128 stands for zero in the data rows.
Each row has a hidden score. How much does it go up from the first row of each pair to the second? 15 means little or no change, 30 a big rise and 0 a big fall. The score is a weighted sum of the row's numbers plus the product of two more (or one squared), each taken from its middle value.
[96, 170, 126, 184, 77, 105, 146, 123, 128, 140, 138, 103, 128, 133, 147]
[116, 131, 95, 121, 109, 132, 151, 69, 123, 114, 149, 151, 177, 116, 114] -> 16
[86, 120, 116, 121, 143, 96, 134, 130, 104, 75, 92, 112, 97, 96, 90]
[122, 130, 135, 117, 153, 201, 124, 95, 79, 138, 144, 85, 139, 73, 87] -> 17
[85, 121, 117, 110, 144, 98, 128, 133, 101, 78, 100, 105, 100, 89, 94]
[109, 185, 109, 159, 101, 123, 139, 141, 135, 113, 179, 130, 86, 120, 135] -> 16
[119, 135, 94, 120, 107, 128, 149, 68, 127, 111, 149, 152, 177, 119, 124]
[107, 187, 109, 162, 92, 128, 140, 145, 140, 121, 182, 127, 87, 125, 131] -> 15
[99, 91, 169, 95, 140, 117, 122, 92, 140, 73, 110, 142, 103, 56, 136]
[110, 187, 104, 170, 95, 119, 150, 140, 149, 119, 182, 128, 86, 117, 133] -> 10
[122, 167, 76, 147, 88, 182, 164, 103, 141, 110, 158, 62, 133, 161, 124]
[134, 124, 124, 92, 136, 114, 139, 180, 135, 145, 132, 146, 118, 125, 144] -> 7
[128, 111, 124, 94, 143, 120, 131, 180, 133, 150, 131, 145, 124, 134, 140]
[104, 141, 90, 202, 148, 162, 174, 69, 117, 177, 126, 74, 142, 148, 147] -> 13
[130, 142, 83, 130, 87, 146, 147, 142, 155, 109, 149, 102, 124, 168, 166]
[126, 130, 133, 108, 152, 198, 119, 108, 88, 135, 144, 84, 134, 82, 93] -> 13
[118, 133, 181, 99, 125, 85, 155, 110, 163, 148, 110, 132, 124, 163, 75]
[151, 132, 108, 127, 103, 161, 112, 146, 135, 107, 146, 125, 106, 140, 170] -> 9
[140, 154, 171, 110, 120, 124, 129, 106, 145, 160, 136, 115, 161, 147, 115]
[150, 130, 103, 134, 116, 183, 125, 126, 130, 89, 155, 109, 106, 154, 141] -> 14
[130, 87, 156, 90, 156, 108, 102, 157, 149, 135, 117, 156, 152, 104, 146]
[129, 146, 84, 145, 87, 146, 148, 140, 155, 107, 154, 104, 119, 166, 161] -> 20
[116, 136, 96, 117, 110, 125, 156, 75, 124, 107, 147, 145, 169, 114, 124]
[111, 136, 84, 130, 104, 130, 164, 76, 124, 105, 148, 142, 165, 125, 128] -> 14
[118, 129, 81, 153, 104, 136, 157, 115, 109, 103, 139, 114, 100, 167, 130]
[131, 120, 122, 98, 138, 122, 135, 189, 144, 142, 135, 152, 110, 134, 145] -> 14
[152, 135, 114, 119, 103, 161, 113, 140, 141, 102, 152, 124, 97, 127, 166]
[137, 118, 123, 92, 138, 125, 138, 179, 134, 146, 128, 145, 119, 126, 134] -> 11
[157, 106, 196, 101, 142, 78, 82, 200, 184, 135, 127, 207, 97, 130, 164]
[130, 114, 120, 107, 136, 132, 135, 179, 133, 146, 134, 157, 121, 128, 134] -> 10
[126, 122, 180, 116, 128, 148, 107, 89, 135, 180, 126, 105, 132, 145, 138]
[116, 187, 101, 170, 97, 124, 149, 144, 146, 127, 180, 134, 94, 130, 132] -> 15
[74, 123, 117, 123, 137, 93, 135, 124, 98, 76, 101, 111, 92, 92, 96]
[151, 46, 113, 136, 141, 174, 102, 164, 100, 176, 134, 158, 207, 109, 195] -> 3
[128, 149, 88, 150, 91, 156, 152, 144, 154, 111, 145, 99, 117, 164, 164]
[113, 133, 80, 164, 106, 135, 163, 120, 106, 106, 145, 115, 104, 168, 130] -> 14
[83, 116, 122, 101, 144, 86, 129, 133, 107, 78, 83, 96, 114, 89, 97]
[124, 118, 121, 101, 138, 124, 138, 176, 131, 147, 142, 155, 107, 124, 132] -> 17
[119, 131, 94, 122, 112, 126, 144, 73, 130, 111, 145, 149, 171, 122, 120]
[143, 89, 110, 127, 145, 118, 171, 136, 151, 186, 59, 71, 185, 150, 163] -> 17
[117, 138, 99, 123, 112, 137, 155, 65, 131, 106, 146, 152, 170, 118, 122]
[113, 145, 97, 195, 152, 159, 166, 65, 117, 177, 126, 77, 129, 143, 144] -> 14
[119, 147, 82, 156, 88, 155, 149, 136, 157, 109, 148, 97, 113, 162, 162]
[144, 98, 103, 135, 141, 123, 179, 132, 144, 185, 67, 64, 179, 149, 170] -> 15
[77, 112, 117, 133, 142, 108, 143, 119, 105, 78, 95, 110, 106, 92, 91]
[105, 188, 110, 160, 87, 129, 145, 140, 141, 116, 183, 129, 93, 129, 133] -> 18
[135, 131, 104, 138, 118, 186, 127, 134, 136, 98, 165, 112, 113, 156, 136]
[132, 162, 109, 148, 67, 88, 149, 125, 116, 133, 148, 147, 152, 144, 134] -> 9
[174, 113, 146, 100, 173, 130, 78, 135, 114, 149, 127, 203, 132, 138, 109]
[104, 163, 149, 159, 81, 100, 157, 114, 101, 129, 143, 151, 107, 126, 90] -> 16
[109, 84, 155, 130, 181, 170, 202, 84, 145, 155, 129, 132, 188, 153, 89]
[107, 193, 99, 168, 85, 130, 158, 131, 143, 115, 189, 123, 88, 128, 136] -> 12
[78, 118, 119, 122, 136, 101, 138, 131, 104, 81, 98, 112, 103, 88, 83]
[126, 129, 82, 147, 106, 128, 156, 125, 118, 106, 136, 104, 111, 172, 131] -> 23
[99, 88, 159, 129, 176, 159, 205, 85, 145, 159, 121, 123, 183, 150, 84]
[176, 112, 132, 101, 172, 123, 86, 138, 120, 151, 123, 182, 137, 143, 116] -> 12
[117, 135, 79, 149, 101, 147, 162, 123, 114, 109, 148, 112, 107, 172, 142]
[92, 164, 96, 162, 79, 96, 137, 115, 140, 99, 156, 141, 118, 144, 129] -> 13
[125, 119, 123, 126, 170, 151, 93, 83, 113, 76, 145, 127, 103, 110, 76]
[174, 98, 170, 71, 171, 87, 68, 186, 107, 149, 54, 134, 139, 105, 142] -> 8
[194, 113, 139, 96, 173, 113, 74, 143, 113, 148, 120, 200, 130, 145, 116]
[89, 164, 103, 165, 83, 94, 137, 113, 147, 105, 150, 141, 115, 142, 120] -> 13
[131, 158, 120, 145, 81, 91, 144, 122, 120, 134, 147, 147, 162, 145, 126]
[124, 157, 77, 152, 93, 184, 152, 99, 149, 114, 160, 69, 140, 175, 132] -> 26
[71, 119, 123, 118, 137, 94, 138, 131, 107, 72, 91, 105, 112, 97, 84]
[154, 116, 162, 169, 168, 152, 126, 129, 124, 196, 142, 155, 99, 148, 108] -> 18
[118, 160, 139, 150, 87, 91, 157, 114, 100, 131, 143, 137, 107, 132, 98]
[128, 146, 82, 145, 86, 150, 151, 136, 161, 107, 148, 102, 115, 162, 160] -> 21
[138, 86, 111, 137, 146, 126, 174, 133, 152, 183, 61, 69, 185, 152, 164]
[80, 115, 119, 115, 142, 91, 139, 131, 101, 75, 87, 105, 108, 82, 91] -> 11
[105, 140, 99, 202, 147, 152, 168, 67, 124, 175, 126, 79, 143, 148, 141]
[128, 161, 112, 154, 72, 84, 149, 109, 116, 138, 144, 148, 161, 139, 120] -> 12
[151, 101, 192, 109, 138, 86, 93, 190, 180, 131, 128, 202, 109, 125, 159]
[181, 98, 182, 66, 166, 93, 53, 183, 107, 141, 55, 137, 140, 100, 141] -> 21
[97, 86, 177, 73, 140, 108, 119, 96, 134, 71, 106, 145, 113, 52, 129]
[99, 192, 104, 181, 86, 132, 147, 136, 147, 111, 193, 132, 79, 128, 130] -> 10
[113, 135, 177, 117, 123, 94, 158, 105, 152, 147, 112, 137, 125, 161, 76]
[69, 124, 122, 120, 138, 93, 134, 131, 105, 76, 96, 112, 104, 87, 87] -> 8
[122, 122, 134, 110, 156, 202, 124, 105, 76, 143, 148, 85, 146, 73, 97]
[129, 161, 118, 149, 73, 98, 144, 121, 124, 137, 149, 146, 159, 141, 122] -> 15
[125, 133, 128, 123, 150, 201, 116, 108, 86, 139, 147, 83, 133, 84, 91]
[72, 113, 116, 121, 142, 99, 141, 124, 94, 71, 89, 106, 100, 94, 85] -> 11
[131, 143, 84, 144, 90, 150, 144, 145, 154, 104, 146, 108, 114, 169, 158]
[84, 118, 115, 125, 138, 99, 147, 126, 103, 74, 94, 102, 98, 101, 94] -> 11
[105, 183, 99, 157, 99, 121, 144, 136, 143, 117, 174, 120, 86, 122, 143]
[103, 180, 137, 166, 94, 141, 150, 110, 123, 150, 164, 102, 110, 137, 109] -> 14
[148, 101, 203, 107, 139, 72, 90, 203, 181, 131, 126, 212, 111, 121, 160]
[110, 137, 92, 130, 110, 134, 151, 68, 122, 107, 143, 154, 158, 126, 121] -> 12
[121, 132, 95, 122, 114, 130, 148, 72, 117, 106, 150, 159, 170, 121, 119]
[134, 146, 176, 114, 122, 137, 132, 96, 152, 163, 138, 109, 158, 145, 108] -> 21
[172, 113, 135, 117, 168, 129, 85, 135, 113, 145, 125, 189, 130, 136, 112]
[122, 147, 95, 137, 85, 152, 148, 143, 157, 111, 150, 108, 125, 163, 153] -> 16
[175, 51, 157, 120, 204, 149, 99, 133, 169, 182, 100, 107, 140, 147, 245]
[174, 113, 144, 103, 175, 125, 77, 133, 119, 145, 122, 209, 137, 140, 112] -> 15
[117, 131, 95, 113, 116, 122, 149, 74, 126, 107, 143, 147, 165, 124, 119]
[75, 124, 109, 122, 134, 101, 144, 126, 101, 72, 100, 110, 93, 95, 93] -> 11
[99, 190, 95, 167, 89, 122, 154, 137, 151, 119, 184, 125, 85, 127, 136]
[189, 134, 140, 128, 148, 132, 77, 152, 129, 172, 117, 132, 162, 149, 109] -> 16
[129, 129, 136, 116, 149, 201, 117, 101, 85, 135, 146, 78, 137, 79, 93]
[127, 113, 130, 101, 139, 125, 133, 178, 142, 148, 137, 149, 116, 130, 145] -> 13
[148, 121, 154, 165, 167, 142, 135, 130, 131, 191, 139, 143, 91, 146, 107]
[119, 128, 157, 128, 139, 146, 134, 88, 121, 105, 140, 127, 97, 99, 84] -> 17
[88, 112, 119, 116, 143, 97, 132, 132, 100, 78, 85, 109, 107, 87, 88]
[135, 153, 74, 148, 94, 181, 157, 100, 145, 113, 161, 66, 138, 168, 138] -> 27
[129, 126, 137, 112, 163, 203, 117, 99, 78, 142, 144, 81, 145, 76, 87]
[142, 85, 112, 133, 146, 128, 173, 132, 148, 184, 55, 75, 179, 151, 154] -> 16
[149, 104, 195, 112, 141, 93, 97, 185, 186, 132, 122, 196, 110, 127, 163]
[84, 120, 120, 111, 140, 94, 138, 135, 106, 79, 86, 104, 113, 103, 90] -> 7
[160, 151, 102, 144, 109, 164, 130, 132, 134, 118, 146, 96, 134, 141, 130]
[88, 168, 104, 162, 78, 97, 136, 109, 141, 99, 152, 137, 117, 137, 121] -> 10
[121, 129, 162, 126, 138, 146, 132, 96, 133, 106, 147, 122, 101, 98, 95]
[73, 121, 115, 125, 142, 98, 138, 129, 89, 66, 97, 114, 96, 95, 81] -> 5
[125, 136, 83, 145, 108, 129, 157, 118, 108, 102, 139, 111, 101, 169, 128]
[134, 144, 82, 147, 90, 158, 141, 148, 163, 107, 151, 105, 118, 165, 162] -> 16
[133, 84, 158, 82, 159, 109, 92, 160, 141, 132, 118, 156, 155, 95, 150]
[134, 116, 121, 94, 139, 121, 139, 187, 138, 144, 138, 155, 116, 129, 141] -> 19
[159, 157, 108, 146, 109, 168, 129, 128, 139, 121, 137, 95, 132, 147, 131]
[129, 155, 185, 110, 104, 117, 106, 153, 178, 142, 110, 114, 163, 156, 108] -> 20
[173, 49, 159, 125, 204, 165, 99, 126, 173, 179, 96, 115, 131, 148, 251]
[150, 141, 107, 125, 100, 164, 118, 143, 142, 104, 150, 118, 103, 126, 171] -> 20
[182, 113, 146, 93, 171, 122, 86, 138, 119, 148, 126, 194, 140, 134, 116]
[140, 130, 92, 141, 116, 183, 128, 127, 135, 94, 163, 119, 99, 154, 146] -> 17
[135, 93, 111, 134, 139, 123, 174, 127, 147, 182, 58, 80, 170, 148, 160]
[154, 53, 114, 144, 140, 173, 104, 161, 102, 168, 140, 171, 201, 112, 197] -> 2
[70, 116, 127, 119, 142, 101, 139, 125, 102, 69, 85, 111, 95, 97, 77]
[125, 142, 78, 156, 101, 141, 157, 125, 116, 109, 153, 106, 97, 169, 141] -> 20
[174, 111, 138, 114, 173, 129, 83, 138, 120, 152, 125, 204, 134, 133, 107]
[106, 186, 108, 168, 86, 134, 147, 137, 139, 122, 184, 126, 79, 132, 136] -> 14
[81, 115, 117, 125, 142, 95, 130, 128, 108, 77, 85, 110, 107, 100, 85]
[119, 128, 135, 116, 150, 203, 117, 100, 70, 140, 150, 80, 141, 74, 90] -> 15
[115, 132, 94, 125, 105, 130, 148, 72, 132, 111, 148, 149, 169, 115, 123]
[123, 130, 80, 158, 103, 137, 155, 125, 114, 106, 140, 108, 103, 181, 133] -> 17
[95, 80, 176, 91, 144, 117, 122, 92, 130, 69, 104, 151, 99, 57, 131]
[131, 155, 119, 142, 75, 92, 146, 130, 118, 134, 148, 154, 163, 142, 126] -> 4
[114, 131, 98, 120, 107, 127, 144, 75, 125, 112, 150, 165, 168, 121, 120]
[179, 111, 147, 95, 176, 118, 74, 132, 112, 152, 122, 197, 136, 137, 111] -> 17
[139, 84, 105, 128, 143, 127, 178, 129, 143, 188, 51, 67, 180, 160, 164]
[80, 111, 129, 112, 144, 101, 132, 129, 103, 76, 89, 106, 103, 87, 90] -> 12
[127, 139, 90, 149, 105, 137, 150, 125, 120, 113, 144, 108, 102, 170, 143]
[126, 116, 120, 124, 175, 141, 87, 86, 117, 74, 138, 130, 98, 107, 70] -> 25
[134, 148, 89, 146, 78, 142, 147, 146, 151, 112, 143, 105, 120, 166, 162]
[82, 120, 127, 111, 143, 95, 132, 130, 90, 68, 94, 104, 97, 84, 88] -> 11
[154, 152, 104, 142, 106, 169, 126, 134, 137, 122, 144, 99, 133, 146, 129]
[119, 128, 103, 116, 119, 120, 146, 76, 122, 110, 145, 168, 174, 119, 109] -> 10
[152, 136, 116, 122, 105, 159, 108, 136, 141, 99, 145, 121, 100, 137, 166]
[123, 147, 86, 148, 84, 153, 149, 142, 160, 112, 153, 108, 113, 164, 158] -> 13
[178, 92, 174, 64, 168, 83, 62, 192, 102, 141, 40, 139, 136, 102, 135]
[99, 88, 182, 80, 146, 110, 117, 92, 140, 72, 101, 155, 100, 62, 124] -> 19
[178, 114, 141, 101, 169, 127, 84, 131, 113, 143, 127, 201, 136, 135, 114]
[141, 97, 108, 137, 137, 124, 175, 129, 144, 181, 70, 78, 175, 157, 163] -> 14
[119, 132, 92, 119, 109, 118, 150, 74, 125, 110, 150, 151, 177, 117, 122]
[137, 143, 172, 107, 128, 79, 107, 112, 150, 165, 98, 112, 140, 146, 99] -> 20
[101, 88, 172, 85, 139, 118, 120, 95, 130, 72, 110, 145, 107, 54, 133]
[109, 166, 144, 157, 80, 77, 163, 117, 100, 127, 133, 155, 98, 129, 94] -> 9
[156, 115, 164, 161, 175, 147, 123, 124, 125, 201, 131, 147, 96, 158, 114]
[80, 120, 119, 117, 140, 100, 132, 129, 108, 79, 96, 113, 106, 89, 94] -> 12
[139, 117, 122, 102, 136, 125, 141, 188, 138, 143, 128, 151, 124, 120, 141]
[113, 157, 150, 160, 90, 100, 152, 116, 102, 134, 145, 148, 100, 134, 87] -> 16
[76, 115, 118, 111, 145, 96, 129, 130, 98, 73, 90, 109, 98, 106, 85]
[184, 98, 173, 58, 166, 76, 57, 184, 110, 143, 52, 135, 140, 104, 144] -> 20
[105, 185, 105, 169, 90, 127, 146, 135, 137, 118, 181, 131, 91, 132, 132]
[74, 123, 115, 124, 135, 103, 139, 126, 108, 74, 96, 110, 100, 94, 83] -> 14
[123, 160, 76, 156, 87, 196, 166, 101, 150, 112, 163, 66, 138, 165, 127]
[131, 160, 114, 145, 77, 91, 144, 120, 118, 132, 140, 157, 162, 147, 124] -> 6
[127, 85, 116, 135, 142, 119, 176, 127, 140, 183, 56, 77, 187, 150, 160]
[116, 179, 100, 157, 96, 115, 145, 143, 136, 118, 170, 124, 91, 133, 139] -> 18
[180, 103, 177, 65, 166, 85, 60, 183, 113, 140, 55, 143, 132, 99, 136]
[126, 164, 118, 156, 73, 97, 143, 120, 120, 135, 148, 150, 158, 140, 127] -> 6
[141, 79, 159, 67, 168, 99, 99, 167, 149, 132, 112, 146, 153, 111, 148]
[118, 130, 84, 149, 104, 143, 153, 124, 119, 109, 138, 108, 113, 172, 136] -> 14
[117, 127, 162, 132, 141, 151, 133, 85, 135, 107, 150, 129, 95, 99, 99]
[162, 156, 100, 133, 117, 170, 125, 134, 126, 114, 139, 95, 126, 152, 129] -> 13
[124, 77, 166, 88, 173, 113, 93, 157, 147, 133, 116, 166, 150, 105, 136]
[127, 162, 87, 154, 91, 180, 161, 98, 142, 108, 159, 80, 131, 157, 125] -> 23
[85, 169, 103, 168, 76, 94, 138, 109, 138, 97, 155, 150, 113, 141, 125]
[124, 131, 140, 109, 158, 209, 124, 106, 87, 136, 152, 75, 145, 73, 89] -> 18
[89, 87, 175, 94, 139, 116, 121, 95, 128, 70, 101, 141, 101, 61, 124]
[71, 118, 122, 123, 137, 101, 133, 127, 103, 71, 94, 114, 97, 88, 85] -> 5
[109, 85, 161, 129, 183, 171, 209, 87, 145, 162, 124, 128, 186, 156, 83]
[109, 184, 111, 157, 91, 121, 138, 137, 150, 115, 178, 131, 94, 123, 135] -> 13
[165, 131, 175, 120, 160, 129, 74, 157, 128, 177, 130, 136, 106, 142, 127]
[106, 143, 96, 192, 142, 156, 171, 70, 128, 178, 128, 71, 136, 146, 151] -> 15
[120, 134, 144, 119, 151, 216, 117, 99, 79, 139, 151, 81, 133, 78, 93]
[119, 121, 132, 134, 168, 154, 92, 82, 118, 80, 149, 132, 106, 105, 68] -> 21
[131, 149, 81, 138, 85, 150, 148, 145, 156, 109, 153, 96, 107, 169, 162]
[144, 132, 94, 133, 119, 175, 127, 137, 133, 91, 155, 109, 106, 161, 136] -> 14
[127, 138, 80, 158, 86, 148, 154, 137, 149, 110, 146, 104, 118, 161, 163]
[122, 131, 91, 120, 112, 126, 146, 76, 117, 111, 145, 158, 170, 114, 123] -> 13
[106, 183, 103, 166, 94, 123, 145, 136, 139, 117, 177, 122, 84, 128, 131]
[177, 105, 182, 67, 168, 88, 55, 183, 114, 142, 58, 142, 144, 94, 138] -> 23
[151, 48, 109, 128, 140, 164, 99, 164, 99, 171, 139, 163, 202, 116, 205]
[69, 117, 121, 120, 143, 100, 134, 131, 103, 74, 89, 113, 99, 89, 88] -> 27
[119, 133, 106, 124, 112, 131, 149, 73, 125, 112, 147, 157, 176, 120, 122]
[179, 61, 151, 121, 191, 148, 105, 134, 168, 171, 97, 114, 127, 159, 235] -> 16
[126, 146, 87, 146, 90, 163, 143, 144, 160, 108, 146, 98, 123, 165, 158]
[121, 129, 90, 156, 104, 135, 148, 121, 112, 109, 140, 115, 111, 169, 129] -> 13
[116, 137, 87, 127, 103, 117, 150, 70, 122, 104, 146, 161, 163, 120, 120]
[125, 128, 134, 115, 157, 199, 121, 105, 89, 135, 147, 91, 141, 76, 92] -> 16
[120, 131, 88, 152, 109, 133, 157, 124, 110, 107, 145, 114, 97, 159, 131]
[110, 190, 94, 175, 85, 125, 148, 132, 137, 117, 177, 129, 77, 129, 139] -> 14
[123, 134, 92, 119, 110, 126, 151, 78, 136, 106, 144, 152, 172, 122, 124]
[81, 124, 119, 119, 144, 91, 131, 131, 99, 69, 97, 115, 91, 85, 85] -> 12
[149, 103, 196, 112, 137, 84, 101, 184, 185, 127, 131, 212, 112, 114, 160]
[156, 155, 106, 140, 111, 170, 129, 132, 139, 115, 138, 96, 137, 140, 125] -> 15
[179, 134, 134, 133, 149, 136, 86, 152, 136, 175, 124, 133, 155, 150, 114]
[184, 112, 145, 98, 177, 116, 82, 136, 111, 148, 119, 199, 138, 132, 105] -> 13
[121, 138, 179, 100, 122, 75, 150, 118, 155, 149, 109, 131, 130, 164, 78]
[117, 126, 162, 136, 136, 136, 137, 87, 118, 103, 139, 127, 98, 102, 87] -> 14
[142, 140, 175, 110, 134, 86, 110, 118, 149, 175, 105, 118, 147, 139, 92]
[130, 160, 108, 147, 79, 86, 148, 121, 112, 135, 143, 145, 161, 148, 133] -> 5
[130, 80, 155, 95, 163, 111, 99, 156, 144, 131, 112, 157, 147, 105, 142]
[175, 111, 130, 105, 168, 122, 84, 140, 117, 146, 122, 197, 139, 135, 111] -> 18
[104, 186, 126, 161, 92, 130, 145, 116, 120, 145, 162, 108, 104, 143, 102]
[116, 131, 158, 135, 130, 139, 140, 86, 122, 103, 140, 130, 92, 97, 89] -> 21
[89, 79, 192, 81, 151, 122, 120, 93, 138, 70, 106, 154, 108, 47, 128]
[144, 86, 158, 72, 166, 100, 93, 162, 143, 124, 118, 157, 141, 105, 144] -> 5
[172, 114, 142, 115, 171, 128, 79, 135, 115, 146, 126, 205, 119, 140, 105]
[63, 125, 122, 118, 133, 97, 136, 128, 112, 71, 98, 109, 100, 95, 80] -> 12
[165, 147, 102, 134, 118, 170, 125, 135, 118, 119, 141, 102, 136, 148, 126]
[169, 151, 100, 135, 115, 165, 121, 139, 124, 118, 136, 96, 134, 154, 129] -> 16
[184, 120, 138, 99, 172, 114, 77, 138, 112, 148, 126, 199, 131, 144, 113]
[176, 140, 143, 134, 154, 135, 84, 147, 130, 177, 126, 137, 161, 149, 111] -> 16
[155, 138, 114, 123, 107, 149, 105, 145, 146, 103, 142, 118, 101, 127, 163]
[105, 184, 102, 165, 92, 122, 150, 137, 135, 112, 182, 133, 79, 125, 135] -> 10
[146, 101, 208, 115, 136, 75, 91, 197, 189, 131, 128, 223, 107, 122, 160]
[138, 151, 173, 114, 117, 138, 126, 105, 150, 166, 137, 120, 155, 144, 106] -> 14
[78, 117, 116, 120, 140, 95, 135, 129, 105, 73, 95, 106, 93, 96, 95]
[159, 151, 97, 136, 112, 162, 129, 141, 129, 119, 146, 93, 138, 144, 130] -> 20
[191, 131, 149, 127, 166, 137, 76, 144, 130, 175, 116, 133, 148, 148, 98]
[186, 141, 142, 131, 154, 130, 91, 159, 133, 179, 120, 124, 161, 155, 112] -> 13
[166, 144, 97, 140, 112, 170, 125, 133, 134, 115, 140, 95, 136, 151, 135]
[190, 113, 139, 92, 174, 113, 84, 142, 117, 152, 121, 185, 135, 146, 120] -> 12
[176, 96, 176, 61, 171, 88, 60, 183, 97, 144, 50, 136, 133, 101, 140]
[113, 130, 121, 131, 163, 143, 93, 81, 122, 74, 146, 128, 104, 112, 76] -> 19
[86, 166, 109, 164, 83, 89, 143, 111, 144, 109, 152, 144, 126, 133, 118]
[100, 87, 177, 75, 141, 101, 120, 88, 133, 65, 95, 141, 103, 54, 128] -> 25
[183, 113, 136, 99, 175, 121, 77, 141, 111, 150, 123, 202, 129, 142, 120]
[164, 141, 178, 119, 148, 106, 75, 158, 131, 175, 126, 147, 106, 146, 117] -> 17
[168, 144, 167, 119, 146, 115, 79, 159, 132, 174, 132, 142, 108, 147, 113]
[131, 160, 114, 159, 75, 98, 143, 112, 108, 135, 154, 170, 155, 143, 123] -> 10
[157, 139, 107, 125, 100, 155, 113, 151, 137, 104, 143, 118, 99, 132, 168]
[117, 137, 97, 153, 102, 145, 157, 120, 114, 107, 143, 113, 112, 168, 127] -> 10
[98, 79, 183, 81, 145, 115, 121, 96, 132, 76, 109, 144, 117, 60, 125]
[104, 175, 120, 173, 72, 102, 146, 115, 132, 130, 138, 101, 119, 137, 150] -> 11
